Each named turn below is shown by a few rows before and after it. Which turns, in which order, take the first row of each later pair to the second? The first pair is answered.
turn A:
[  7  13   9   5  -3  12 -10  -6   6  12  15   3  -8   2  11  11 -10   1
   1   6  -7  -7  -9   1  -7   6   7  -3 -25   5  11 -16   5  -9   1]  ->  [  8  13  15  15   6  11 -12 -13   7   3   9  -6  -9   5   2   2  -7  -5
  -6   5   4  -6  -4  -1 -10   0  15   9 -24   1   3 -10  12  -5   6]
[  5  -3  -2   1   5  -1   7   7 -10  -5 -10  -4  10  -4 -13   5   5   4
  -4  -3   8  -3   9   4   0  -2  -2   5   8  -3  -5  -2   6  -7   0]  ->  [  4  -7  -1  -5   3  -3   8   9 -12  -6  -8  -3   6  -3 -11   1   4   6
  -4  -5   4   0   8   3   6  -6  -4   6   8  -3  -6   0   2  -5   1]
[ 10  15   2  -3  -1   4   0 -11  10   4  -1  -4   5  -9  10  -2   5 -12
   4   2  10   2   7  -5  -5   4   6   0   8  -9   5   0   3  20  -8]  ->  [  9  11   5  -6  -1   2   0 -11   9  -1  -1  -5   1  -6   9  -9   6 -14
   2   0   8   7   8  -7   3  -3   7   5   7  -7   0   5   0  22  -6]
[  0  -1  -6 -17 -13  -9  -5   5   2  12  10  11   2 -15  11  -1   7   6
  20   2 -13   1  -2   5  10  11  -3  -6 -11   3  14  -3  -6  -4  -7]  ->  [  2  10  -3   4  -3  -3  -9  -4   6  12   6   1  12 -14   4   7  11  -2
  19   4   3  -7  -1   5 -11  20   3  -1 -12  -4  17  -7   9  -6  -7]
turn D:
[ -3   2 -13   0  -6  -6   5  15  -5   7   1   5   3  -4   1   8   1   8
  10  -8  -6   1   0   5   2  12  -2 -14  12   2   2  -5  -2  -6  -8]  ->  [ -6  -8  -4  -5  -1  -9  -2   4   6  -2   3   1 -15   6   5 -13  -3   1
  -1 -10  -8  10   2   1  19  -4   6  -1   4   6  -9   6  -7   2   0]
[ 3 -1 -5 -3 -3  4 -2  1  5  2  5  2 -2  2  6 -2 -3  1  5 -3 -6  1 -4  1
  6  1 -2 -3 -6  4  5 -4 -1  3  2]  ->  [ 4 -2 -7 -5 -2  1  5  7 -3  1  1  1  3 -3  1  0  0  5  7 -4 -3  1 -1  2
  6  0 -5 -1  2  3  3 -4 -3  1 -1]
[ -7 -13   0  -8  15  -8   3  12 -10 -11 -11  -2  -7   7 -14 -24  11  -1
  -9  -5  12   9  15  -1  20 -15   0  20   6  -1 -13  19  -6   4   4]  ->  [ -7  15  -1  10   6   9 -22 -10  19  16  14   7  -3  12  12   4  -3 -10
   1   2   4 -10  -7   4 -12  21   3  -9 -24  -4  18  -4  10  -6   4]
[  2   1   8  15  13  -3 -10 -14   7  -3  -1  -7   3   6  -5 -12   0 -10
  -8   1   9  -2   1  -6  -4  -2   8  10  -6  -2  -9   0  12   8   5]  ->  [  5   8   1  17  11  -1  -2  -5  -4   2  -3  -4  17  -4  -9   5   4  -3
   1   1  13  -7   3  -1 -16   9   0   2   3  -5  -1  -8  15   1  -2]
turn B:
[-11  -6   3 -11  20   2  -1  10 -19 -12  -1   4  10  14 -12 -15   3   5
   8   5  -7  -1  -8   0  10   4 -12   8  -2  -6  -9  -1   2   3   7]  ->  [-12  -5   2 -10  19   3   2  13 -22 -11  -1   5  14  12 -13 -11   4   7
  10   5  -6  -1  -8   1   8   7 -14   4   0  -5  -6  -3   2   2   5]
[10  7  0  3  2 10 -8  4 15  9  4  8  5  2 -1 -3 -5 -6  5  5 12 -7 -8 -6
 -4  1  4  4 -9  0 -6 -6  0 -1  7]  ->  [  9   5   1   2   2  10  -8   3  14   8   4   8   1   3   0  -8  -7  -7
   2   5  10  -3  -7  -8   1  -3   6   6 -10   1  -8  -3  -2   1   9]
[-1 -1 -8 -3 -2 -7  4  8 -6 -5 -1  2  1 -4 -1 -1  3  4  3 -1 -3  1  3  1
  4  1 -4  0  6  1 -3  2 -1 -1 -5]  ->  [-1  3 -8  0 -2 -5  4  8 -6 -4  0  2  4 -4 -2  2  3  4  3  0 -1 -1  2  2
 -2  4 -4 -2  5 -1 -1  0  2 -2 -4]
Pairs:
Between the rows of a pair lie two turns.
[ -2   5   1  16   5   5 -15  -7   2  -1   5   2  13   4  -1  -6  -2 -13
  -4  -6   3  -7   3  -6 -14   8   8   3  -2  -3  -8  -7   8   3   0]  ->  [ -5  -7   1  -2  -2   1 -14  -2   2  -4   7   8  -2   7   3 -19  -5 -10
  -5  -7  -9   2   2  -7   9  -5   7   5  -2   3 -13   0  -6   8   2] : B A
[  0  -1   5  -6  -6  -9  -7   9  -1  -4  -6   5  -8   3   5 -11   3  -1
   9   1  -3  -2   4   5   9  -6   1  -1   6  11  -9  -5  -1   0 -11]  ->  [  1   6   3   1  -7  -5  -9   8   0   2  -4   5  -2   1   7   0   3  -2
  14   2  -1  -7   2   8  -4   4   0  -7   4   8  -3 -12   6  -5 -12] : A B
[ -1  -8   8  -1   5  -5 -13  -8   9  -2   4  -1 -16  10   7 -18 -10 -11
  -8  -1  -8   2  -2  -5  12 -12   9  13 -11   4  -4   5  -5  11   7]  ->  [ -2  -5  -4 -14  -9  -4  -5   6   1  12  10  14  -9   0  17   2 -13   2
   7   1 -21   0  -7   1  12   1  -3  -9  -9   6   9  -7 -12   5  -1] : A B
[  3  12  -5  -6  -2   7   6  25 -13  -2  -2  -1   1  -7  18  10   1  13
   5  11  -3   3   1  -8  -2   2  -7 -12   1 -10   1 -12  -2  -4   0]  ->  [  1   4  -3 -15  -3   5   3  22 -10  -7   0  -1  -9  -2  20  -2  -1  11
   0  10  -8   9   1 -10  12  -8  -4  -6  -1  -7  -7  -5  -9   1   3] : D B
[-12  -4 -14   4   5  11 -12   0  12  13  21   4  -1   8   5  -3  -3   0
  -1   9  12  -2   1  11  -9   4  -6   5 -13   5   8  -6   7   3   1]  ->  [-10  -6 -18   4   8   7   1  14  -5   8  10   0  10   0  -8   2   5   7
   1   7  21  -2  11  12 -12   3 -11   9   3   3   2  -5   8   1  -5] : A D
[  4 -16  -9 -14   0 -11  20  21 -21 -11 -10   5   9  -9  -5   4  -3  12
  -1   1   1   8   7  -3  14 -14  -6   7  20   0  -6   7  -7   0 -12]  ->  [  7   0 -10   4   3  -3  17  16 -17  -1  -9   1  24 -12  -7  24   0   9
   3   4  12  -6   3   0 -14   6  -5  -2  17  -6   6  -5  10  -7 -14] : A A
[-10   5  16   8  14   1 -11 -15   2  -7   3 -16  -6  13   6 -16  -4   1
  -7  14  -4  -3  -1 -14   9 -17   1   8 -20  -3  -3   4  13   0  11]  ->  [ -9  13  -1  -1  -2   2   5   7 -17  10   5  -1  12  -3   9  15  -2  17
  13  14 -12  -8  -5  -6   1   1 -17 -17  -9  -2  12 -12   9 -11  -2] : A D
[  0   9  -3   4   5   0   0   3 -10  -5   3   0  12 -10  -7  11   7   4
   3   1   1  -4   0   2  -5  11  -2  -4   4  -7   7   4   7   0  -2]  ->  [ -2  -3   1  -7   4  -5  -1   0  -7 -13   3   1  -3  -4  -4  -8   4   3
  -3  -2  -4   6   1  -1  15  -6   2   5   2  -2  -4  15  -3   7   3] : D B
[ -2   0   5  -1  -5   5   0  -7   8   2  11   9 -15   7  15  -1 -11 -10
  -4   5  -3   3  -7   0   9  -1   3 -10 -11   0  -7   0 -14   5  -1]  ->  [ -2  -7   5  -5  -3   1   7   0  -1  -5   4   7 -14   6   9  -6  -5  -6
  -6   3   1   8  -1   0  16 -10   2  -3  -2   0 -15   5 -19   7  -1] : D D
[  1 -14   2 -26  -8  -4  19   5 -13  -8 -10   9  -8  -3  -5 -13  -5   1
   5  -8  -8   8   1  -4  12 -19  -5   0  14  -7  -4  14  -1  13  -1]  ->  [  1  -6   8 -19 -10   4  -2 -14  13   2   4  12 -19   7  12 -12 -17 -10
   3  -4 -18   2 -14  -6   8 -10   2  -9  -8  -5   6  10   2  14   5] : B D
[ -1   4   3   2 -10  -1   0   0   5   3   6   5   0  -2  -2   6   1   3
   4   2  -6  -2  -7   0  -8   3   3 -10   1  -5   7   1   5   5   0]  ->  [  0   0   6   5  -3  -5   4   1  -2  -5  -1  -2   2  -3 -11  -2   6   2
   2   1   4   0   0  -1  -8  -4   5   0   8  -7  -2   6   7   7   0] : A D
[  1  15  -1  14  -2   6  -6  -5   2   8  -1 -13  11   4   5   5  -1   1
   1  -1  11  -5  -7   3  -9   3  13   3  -4  -8  13  -4  -2  -2  -4]  ->  [ -1   2   3   3   0  -1  -5  -4   0  -3  -5 -15   0   8   1 -14  -1   1
  -6  -3   7   5  -2  -2  11 -15  15  15  -1  -5   1   7 -10   5  -1] : A B
[  7  -6  -6  -4   1  -8  11   3 -18  -3  -5  -6  -6 -14   6  -2   3   3
   9   5  -7   0   0   2  14  -7  -9  -5   7   2  -7  -5  -1  -1  -9]  ->  [  5  -6   1   0   4  -5  -3 -12  -2  -5   2 -10 -18  -2  13 -13  -3  -7
   3   6  -9   1  -5  -2  17 -11   0  -2  -8   4  -8  -1   2   5  -1] : B D
[ -4  10   1   2  -1   9 -13 -12  20   8  17  -3  -8  13  17   1  -1 -13
  -9  -2   0   0 -12 -14   1   5   0   6 -17   0  15  -2   5   4   8]  ->  [ -5   6  -1  -2  -3   7 -12  -8  18  10  18   1 -11  12  19   0  -3 -11
  -7  -1  -4   3 -11 -13   7   4  -2   4 -18   2  15  -2   0   4   6] : B A
[ -4 -15   2   3  -2 -15   4   4  -2  -5  -5  -8 -16  -3 -18 -19  12  -1
  -2   3  19 -12   5  -2  22 -20  -4  17  18  -4  -8  16 -15  -8   8]  ->  [ -2  -8  -6   6  -5 -14  14  16 -14   3  -7  -4   1 -12 -22   1  15   7
   8   3  23 -18   5   0   8  -6 -13   6  27  -7   0   7 -10 -16   0] : D D
[-25   9  20   3 -10  -7  -9  -6  13   5   9  12  -3   7   5   6  -4   0
   5 -11 -16   4 -14   3  11  -6   1   0 -10   1  18  -7  -2  -2   1]  ->  [-25  12  23   9  -6  -5 -12 -10  17   3   7   7  -2   9   2   4  -2  -4
   3 -11 -11   2 -13   2   5  -5   4   4 -11  -1  16  -6   4  -2   2] : A B
[ -2  -3  -9  -4  -9  -1  13  23  -4   0  -1  13   4 -13  -5   6  12  11
   5   2 -14  -4   9   5   0   4  -8   3  12  -5  -3  -2  -4   0  -3]  ->  [ -2   3  -9   2 -10   5   4  16   7   9   8  15   5 -10   4  13   8   7
   8   3 -18  -9   2   8  -8  14  -7  -5   2  -5   6  -9   0  -1  -2] : D D
[ -4  12   1  18   5  -1   0  -8  11   1   1  -5   6  -1  -1   7   3  -8
  14  21   8 -10  -9   7 -13  15  -8  -6  -2   9   3 -13   8   2  -5]  ->  [ -7  -7  -1  -4   0 -11  16   9  -6 -10  -7  -1  -2  -4  -7  -8   5   4
  14  16   0   4   0   5  15  -6 -15   3  13  14 -13  -2 -12   7  -5] : D A
[ -4  -8   1  -8  -1  -4   6   4  -9 -10  -3   1  -3  -2  -5  -9   2   5
  -1   0  -3   5   4  -3  18 -12  -2   4   5   2  -6   5  -9   0   4]  ->  [ -1   6  -4   5  -3   3   4   3  -8   3   1   3  12  -6  -3  14   2   4
   9   3   0  -7  -2   2  -6   9  -5 -11   1  -4  10  -9   3  -9  -1] : A A
[ 1  5 -2  8  6  3  3  2 -5 -3 -4 -5  0 -3 -4  2  3  0 -2 -3 11  1  0  0
 -1  2  6  9  4  0 -2 -3  3  3 -1]  ->  [ 1  7 -1  8  6  4  1  1 -3 -1 -3 -4  2 -4 -2  5  3 -1 -1 -3 11 -1 -1  0
 -4  6  5  7  3  1  1 -4  5  2  0] : D D
[ -5  -9  -3  -7   0  -6  -7  -2   5  -8  -2  -1 -12   5   5 -15  -4   1
  -9  -3  -5   5   5  -7  15  -9   8   4  -2   6  -7   8  -9   3   6]  ->  [  0   9  -4  17   7   3 -10  -8   7  -2  -3  -7   5   1   0   5   1  -5
  -5   0  10  -9   3  -3 -17  10  11  -2  -3  -1   4  -3  10  -5   2] : D A
[  5  -3   9  -7  -3   7  13   4   2   8  11   2   3   4  12  22   4   5
   0   0 -12 -14 -11  11   6  -6  -7 -21  -1  -4  -4   3  -3   3   3]  ->  [  4  -8   8  -9  -1   4  19   9  -6   4   4   0   6   1   6  19   6   8
   0  -2 -11 -12  -7  12   9 -10  -8 -18   7  -4  -8   5  -5   3   1] : D B
[ 2  1 -1  5  1 -3  1  1 -6 -3 -9 -6  6 -2 -9  0  6  1 -1 -2  9  0  3 -4
 -7  2  0  4  8 -3  0 -1  2 -4 -4]  ->  [  1   3   2   5  -1   2 -11 -10   8   1   2  -3  -5   5   3  -3  -3  -5
  -4  -1  -1   0  -5  -5  -6   3   5   0  -7   1   4  -2   1  -3   0] : A D
[-11  -4   6 -13 -13  -7   9  -1  -1  -1   7  12 -10  -1   4  -9  -2  -6
  11  -1 -16   6  -7   5   9  -5  -2  -2  -4  -1  -5   2 -12   7  -2]  ->  [-11  -6   3 -15 -14  -8  14   4  -8  -2   5  11  -5  -5   0  -6   1  -4
  12  -1 -14   6  -4   5   9  -4  -4  -2   2  -2  -6   2 -13   6  -3] : D D
[ -5 -11 -16  -3  -5  -4 -10  -8  21   1 -11 -13  -7   2   2   3  -3   1
  -2  -9 -12  17  -4  -3   2 -22 -12  -5   4  -3   1   9  -9  -3  12]  ->  [ -2  -1 -19  10   0   1  -9 -11  20   3 -15 -16   6  -3  -3  17   1   0
   1  -7  -1   8  -3  -1 -20  -9 -12  -9   7  -8   7   1   4  -7   9] : D A
[ -6  -8   2  -5   0  -3   8   2  -1  -5  -1 -10  10  -1   2  -2  -3  -2
  -6  10  11  -1   1  -5 -16   1   0   1   1 -14  -8  -4  12   4   5]  ->  [ -7 -14  -2 -18  -6  -4  12   9  -5  -3   1  -4   5  -1   7  -3  -7   3
  -3  10  -1   6   0  -5  -3  -3  -4  -3   1 -10  -8  -3   1   5   4] : A A
